In the rows, 128 means zero.
A single turn carries every row of the set below to another of its rows. Some are shown first; where does it send the rows asked next?
Fupef: [130 151 101 128 104 173 135 130 119 150  84 168  84 141 143 117 129 132
 139  94 153 143 112 101 133 127 109 115]
Sagif: [105 115  95 138 118 173  98 130 126 135  82 145 107 138 137 142 148 160
 143  98 125 129 126  96 132 120 114 116]
sibif: [131 164 140  97 126 127 141 143 131 148 106 179 120 130 150 104 123 132
 154 117 132 129 115 126 133  98 154  99]
degi: [133 149 107 109 165 126 130 146 115 133  83 142 111 118 156 140 109 117
 107 109 121 121 146 127 116 146 106  75]
zale: [150 161 117 112 126 144 117 121 118 170 113 150  99 147 163 106 107 107
 110 109 136 146 127 122 125 118 122  89]
putum: [130 159 144  97 127 119 136 147 125 148 111 180 123 133 150 110 125 129
 148 121 131 131 117 126 134  96 154  97]
dif: [ 97 138  98 119 124 112 123 111 116 129  89 120 115 138 138 136 113 155
 125  86 135 109 133 159 131 135 110  95]
sebe: [117 163  99  91 129 106 146 147 132 133  70 146 104 135 149  93 137 149
 126 107 124 139 111 126 132 121 128 123]
favi: [105 127 139 132 129 131 127 134 105 140 133 149 138 132 139 148 132 124
 123 102 129 114 145 149 152 112 128 105]
zepes: [115 130 141 134 122 143 116 136 133 114 128 167 111 127 135 150 114 145
 141 113 131 116 132 149 142 102 149  95]
gili: [135 123 112 135 112 159  86 121 107 139 105 157  94 139 156 102 112 132
 120 103 111 121 145 118 140 106 105  96]
Zum: [ 91 123  95 127 134 144 110 148 127 141 100 144 145 114 129 154 142 152
 132 127 112 133 131 103 115 123 120  99]
Dogin: [140 139 106 126  94 168 115 148 119 151 116 172  97 129 135 108 117 124
 117 106 134 142 132 110 129 105 104  97]
kigap: [117 132 121  98 139 138 114 146 145 150 103 137 127 149 127 159 110 124
 168 119 139 132 129 100 123 143 127  93]
bamot: [ 95 134  97 124 128 124 121 131 135 104  86 127  94 131 134 137 126 167
 116  94 124 117 130 148 143 131 124 123]
fitag: [116 130 107 107 152 165 146 143 108 135  94 150 114 100 140 156 135 116
 110 119 109 129 143 130 123 142 128 104]
Dad: [101 135  94 117 144 128 125 115 113 152  93 138 126 110 179 132 143 139
  88 120 110 143 131 126 121 131 133  96]
ninub: [137 128 128 117 121 156  83 122 129 143 109 142 102 160 144 139  98 131
 156 105 136 120 133 100 131 114 119  88]
duno: [128 144 122  88 149 122 129 114 130 161  97 131 106 146 177 137 110 112
 123 112 137 143 129 125 129 152 140  89]
tugo: [110 114  97  97 136 152 133 139 117 142  79 168 119 109 150 166 119 125
 150 115 112 126 135  96 125 127 153 110]
Vifa: [113 166 101  94 130 110 142 145 133 134  67 141 101 135 155  91 132 150
 126 100 123 133 116 126 136 120 127 128]
Tif: [118 141  79  81 110 106 138 134 130 134  71 142 111 148 153 116 135 149
 148 113 133 130  99 127 128 127 127  95]
mov: [126 131 119  94 114 124 142 155 119 144 115 171 133 142 154 127 154 118
 147 129 128 136 110 117 150 105 145 105]
vudo: [108 129 142 130 125 137 111 132 128 118 128 163 113 129 135 154 114 146
 140 109 130 110 136 149 146 106 150  98]
ribo: [127 134  97  99 149 113 116 142 124 139  68 161 117 127 166 151  94 125
 148 103 124 118 139  93 118 132 130  81]
Fim: [ 96 132 101 131 126 126 116 138 135 100  89 129  92 131 141 137 122 164
 114  97 121 119 134 149 146 124 122 123]
luvu: [125 134 107 136 123 164 106 102 108 138  74 154  80 150 163 111 124 140
 142  91 130 122 124 109 146 129 110 113]
Kipur: [118 148  85 133 123 162 131 129 115 162  86 153 104 125 158 109 155 137
  97 102 126 156 121 118 125 125 118 117]

ribo -> degi
Kipur -> Sagif
Now find these:
kigap -> duno
sibif -> Vifa
Dogin -> Fupef
putum -> sebe
favi -> mov

